Each path below is one point turned by a fixed rotation once a step. After each direction that follows a path, write how fast that rotation turns it, in degrees each step (0 if it stays still).
Each turn is a multiple of 5 degrees from 10 to 175, or 0.

[ 16.9  -9.1 -29.3  -5.3  16.8 -16.4  25.2 -19.9  31.2   4.4   8.0  16.1
  18.8  -7.6  16.5  29.2  14.4  14.9  23.6   8.3  -5.1  24.2  17.3 -31.0
 -17.4 -19.4]
[  7.3  -7.6 -23.3   4.4  -9.2 -11.0  23.5 -19.7  33.3  25.8  11.2  24.7
  34.8 -15.9  29.7  10.1  20.7  -0.8  17.9   5.5 -14.5  20.8  14.1   3.6
 -19.4  -6.0]
[ 15.6  -0.8 -16.2  19.4  13.0 -27.4  23.5  -3.5  42.8   2.1   8.4  37.4
   6.4  -6.9  29.8   0.0  25.1   4.0  -6.2  13.3  -3.1  28.1  11.2  -2.4
 -18.0 -23.3]
[ -1.3  16.0 -17.2   0.3  13.9  -7.9  25.4   5.2  27.1  25.5   8.1  28.5
   6.1   5.4  22.4   8.4  25.6  -9.0   8.4 -12.8  -7.2  41.4   4.2  -8.5
  -5.5 -37.0]
[-12.3 -15.6 -20.9  19.2   9.9  -5.3  29.2  -4.7  21.0  29.1  12.6  13.1
  -5.7  14.4  21.2   9.9  30.6 -15.3  14.0  17.5  13.1  41.5  15.5   2.8
 -20.3 -25.4]
[-10.4 -12.3 -14.6  -1.6  18.7 -20.7  38.3  -9.8  23.1   7.6   0.7  13.8
   3.0   0.4   0.9  29.9  20.5   8.7  15.9   6.6  12.6  29.7  13.3 -22.3
 -20.7 -31.3]
[-18.3 -11.7  -7.9  -3.7  -2.9  -9.1  39.5 -20.0  17.0  33.0  -5.3  14.6
  25.8 -13.5  16.5  14.1  12.8  -6.9  17.9  10.1  -6.4  25.2  18.6 -10.9
 -33.0 -17.4]
[ -3.7 -14.2 -11.9  16.3   8.8 -32.1  32.9  -7.6  30.1  15.1  -9.1  28.2
  13.0 -12.7  12.4 -11.0   3.7  -3.7 -10.1  24.0   4.1  21.9  20.9  -6.6
 -33.3 -27.1]
[ -1.4  11.2 -16.9 -11.2  16.5  -6.1  33.5   0.8  21.9  30.4  -8.7  29.1
  14.1  -3.7  15.3  -8.1   2.5 -13.3  -3.7  -7.1  -6.2  27.9  13.0 -24.3
 -17.3 -49.3]
[ -3.1  -7.6 -30.6   5.4  13.3   3.8  24.9  -9.3  13.4  32.5   4.3  10.5
   2.4   6.3  21.4  -8.7   8.3 -27.9  -5.0  23.5   9.1  33.3  25.0  -4.7
 -15.0 -35.7]
[  6.2 -14.7 -33.4  -1.3  27.1  -5.4  27.8 -15.0  18.2   7.5   3.3   5.2
  -2.6   7.9   7.0  13.0   1.3  -3.0   4.7  20.2  15.7  23.7  19.9 -35.1
 -14.8 -41.8]
[  4.3 -15.7 -33.3 -14.2   4.8   5.4  30.7 -27.2  17.0  30.9   5.8   3.0
  29.4 -11.4  14.5  19.5   1.7  -6.5  25.3  13.7  -3.1  17.1  23.9 -22.8
 -20.8 -25.0]
[ 15.7 -18.5 -33.1  11.4   6.9 -14.6  18.0 -24.5  34.6  12.1  10.9  18.0
  21.7 -17.8  25.5  -5.0   2.2   4.2   0.1  26.3  -2.2  13.8  25.3 -12.9
 -21.6 -14.6]
[ 23.0  10.2 -32.2  -5.0  14.8 -11.8  21.0  -6.3  41.2  16.9   9.8  35.1
  23.6 -15.2  23.7   0.9   8.0   1.2   3.1  -1.5 -14.3  21.7   7.8 -22.4
  -7.4 -33.9]
[ 15.7   0.8 -33.6  10.5   4.4   8.0  11.6 -10.9  28.6  33.7  17.4  25.6
  11.7   3.6  36.6  -4.2  19.3 -16.1  10.4   7.4  -1.8  36.1  15.4   5.4
  -5.3 -25.8]
[ 20.1  -2.6 -36.2  15.2  22.2 -11.8  21.3 -11.9  30.9   4.9  17.3  16.7
 -10.1  12.5  22.0  14.1  25.4   0.6  11.9  14.1  14.6  35.2  11.2 -20.0
  -7.3 -30.2]
[ -5.3  -6.1 -21.0  -4.0   5.5  -3.2  28.7 -18.7  23.3  21.8  11.7   9.2
  16.3   6.3  18.4  42.1  28.0   2.8  32.4  -1.7  -4.1  35.4   8.6 -16.2
 -11.6 -16.4]
[ -5.0   4.2   1.1  -4.1   1.7   1.8   9.5   9.2   1.7   1.9   2.3  -7.5
  -3.9 -11.8   6.7   3.4   0.9   8.0  -1.1   5.2   6.0  -9.6   5.2  10.1
  13.6  -2.7] : 0
[ -2.7   9.7   1.1 -14.7  -1.2   5.5   2.6   2.8  -1.1   5.8  -1.9   1.7
   7.6  -2.7  -5.0   7.2  -0.1   1.9   6.4 -15.3  -8.0   0.9  -5.5  -9.0
   5.4  -5.9] : 140
[  4.7  10.2   1.8   3.4   0.3  -1.9  -3.6  10.1   4.6   2.7  -1.4  11.7
  -0.8  -1.3   5.5 -15.2  -0.9  -5.9 -12.4  -5.5  -5.5   2.6  -2.5   6.6
   4.6  -6.9] : 65
[ 13.2  -0.7 -15.8  -5.0   1.6   9.6  -8.0  -5.7  -1.9   0.3   4.9  -4.1
   3.4  -4.3   4.2  -6.0 -10.5  -2.0  -1.8   3.1   0.2  -7.4   5.2  -7.5
   5.1  -2.1] : 25
